array([[-1.83,  6.44,  3.21, -4.22, -2.05,  0.74,  1.44],
       [ 3.38,  2.41, -0.20,  2.75, -4.60,  1.63, -2.21],
       [ 5.05, -3.39, -2.63,  5.71, -0.27, -2.12,  2.32]]) ==> 3.38

array([[-2.99, -0.81,  7.70,  3.66],
       [-0.71,  7.68,  3.77,  2.18],
       [ 7.58,  3.66,  2.05,  1.93]]) ==> -0.71

array([[ 1.73, -4.16, -3.08,  6.01, -3.08, -4.31],
       [ 4.85, -4.50, -0.82,  2.45, -4.47, -5.83],
       [-5.87,  2.28,  4.31, -0.80,  1.35,  1.28]]) ==> 4.85

array([[ 1.40,  2.83, -6.97,  6.12,  5.04, -5.73,  4.89],
       [ 3.31, -1.92, -3.86, -3.83, -2.78,  6.80,  2.54],
       [ 3.80,  4.86, -6.71,  4.31,  0.54,  2.90, -6.21]]) ==> 3.31

array([[ 0.04,  0.80, -4.83,  6.14],
       [ 0.55,  2.72, -1.23, -0.59],
       [ 2.51,  2.78,  2.88, -2.89]]) ==> 0.55

array([[ 3.50,  4.30, -2.14, -5.70, -1.62,  3.53, -4.34],
       [-2.44,  3.02,  1.35, -0.71,  1.84,  1.62, -0.28],
       [ 1.29, -1.42, -0.19,  1.12,  5.80, -0.54, -2.84]]) ==> -2.44

array([[-6.11,  1.74, -6.07, -4.26,  0.68,  0.97],
       [ 4.42, -2.99,  4.66,  4.62, -1.74, -4.78],
       [-3.60, -1.61, -1.26, -1.13, -1.73,  0.10]]) ==> 4.42
---
[[-0.63 -2.87 -0.26  0.69  0.03 -2.43]
 [ 3.70  2.29 -0.29 -3.33  1.53  0.81]
 [ 6.10  0.73 -0.84 -5.37  2.91 -1.45]] | 3.70

[[-0.36  0.11  0.05 -1.93  1.10  0.23]
 [ 2.00  2.40 -5.52 -2.54  4.69  2.59]
 [ 1.35 -1.20 -1.61 -2.30  1.75  0.40]] | 2.00

[[ 2.29  0.07  0.61  2.71 -2.87]
 [ 0.51  3.08  0.30 -2.62 -0.26]
 [-5.95  4.53 -3.63 -2.99  3.64]] | 0.51

[[ 0.47  0.77 -1.15  2.50]
 [ 5.50  6.11 -2.69  2.74]
 [ 5.35  6.18 -1.94  0.45]] | 5.50

[[-0.54  0.29  0.44 -6.94]
 [-0.04 -0.30 -0.57 -2.83]
 [ 0.08  0.21 -0.33 -5.07]] | -0.04

[[ 2.34  3.27  1.82  0.12  0.37]
 [-3.13 -5.46  0.36 -1.94  0.72]
 [ 0.10 -0.89  0.66  0.13  0.79]] | -3.13

[[-2.78 -0.47  4.61  2.79 -0.43  1.41]
 [ 0.22 -0.04 -5.80 -2.68 -0.05  0.79]
 [ 0.60 -1.29  6.91 -4.46  0.54 -0.44]] | 0.22

[[-4.77 -2.90 -0.70 -3.89]
 [-4.15 -3.82  4.01 -6.47]
 [-4.83  0.08  3.96  6.60]] | -4.15

[[ 6.34  0.51  0.93 -0.31  0.05 -6.60  2.23]
 [ 5.87  5.76  4.68 -3.80 -0.63 -6.17  1.61]
 [ 4.67 -3.32 -3.29  5.06  5.51 -0.07 -2.32]] | 5.87
---
35,233,97,118
64,187,27,165
116,238,24,125
| 97

115,147,70,132,144,207,117
91,72,101,63,119,168,151
129,68,137,147,140,171,78
| 207

581,-317,-727,-703
-467,-313,-106,-286
-692,-923,752,972
| -727

2986,5554,5019,3968,1825,5189,5333
2966,2271,1585,4899,5819,6720,3950
2941,6957,6162,3440,6814,8258,4251
| 5189

-562,-322,64,-748,-213
112,45,-238,-214,306
541,83,194,289,-432
| -748

6771,5007,6934,6766,5586
6174,6174,1253,2327,9849
7682,5892,3833,6487,7725
| 6766

6695,8145,5614,5163,4947,2731
6464,4820,9551,7588,8392,7186
7386,7729,6270,7242,6095,2731
| 4947

4,3,7,7,9,5,7
3,5,5,6,2,1,7
6,2,4,2,1,4,4
| 5
---
[[ 7.37  3.07 -1.11  2.14]
 [ 1.72  0.94 -3.77  4.96]
 [ 6.72  1.99  4.91 -2.24]] Answer: 4.96

[[ 1.32  6.15  1.89  0.43 -0.31]
 [ 7.19 -0.93 -0.62 -5.00 -4.11]] Answer: 1.89

[ 6.38 -3.83 -4.06  6.99 -0.50 -2.30  1.84] Answer: 1.84

[[-2.89 -0.31  1.08  3.94 -6.73]
 [ 0.48  1.74 -0.68  0.09 -0.95]] Answer: 1.08

[ 5.07  5.17  6.94  7.10 -1.22] Answer: 5.17

[-1.05 -2.06 -0.54 -6.62  0.11] Answer: -1.05

[[ 2.24  3.46  3.95  3.58  2.26  2.17]
 [ 0.25 -3.67  6.23 -0.59 -0.95  3.05]
 [-1.21 -1.01  3.92  1.74 -2.44  4.77]] Answer: 3.95
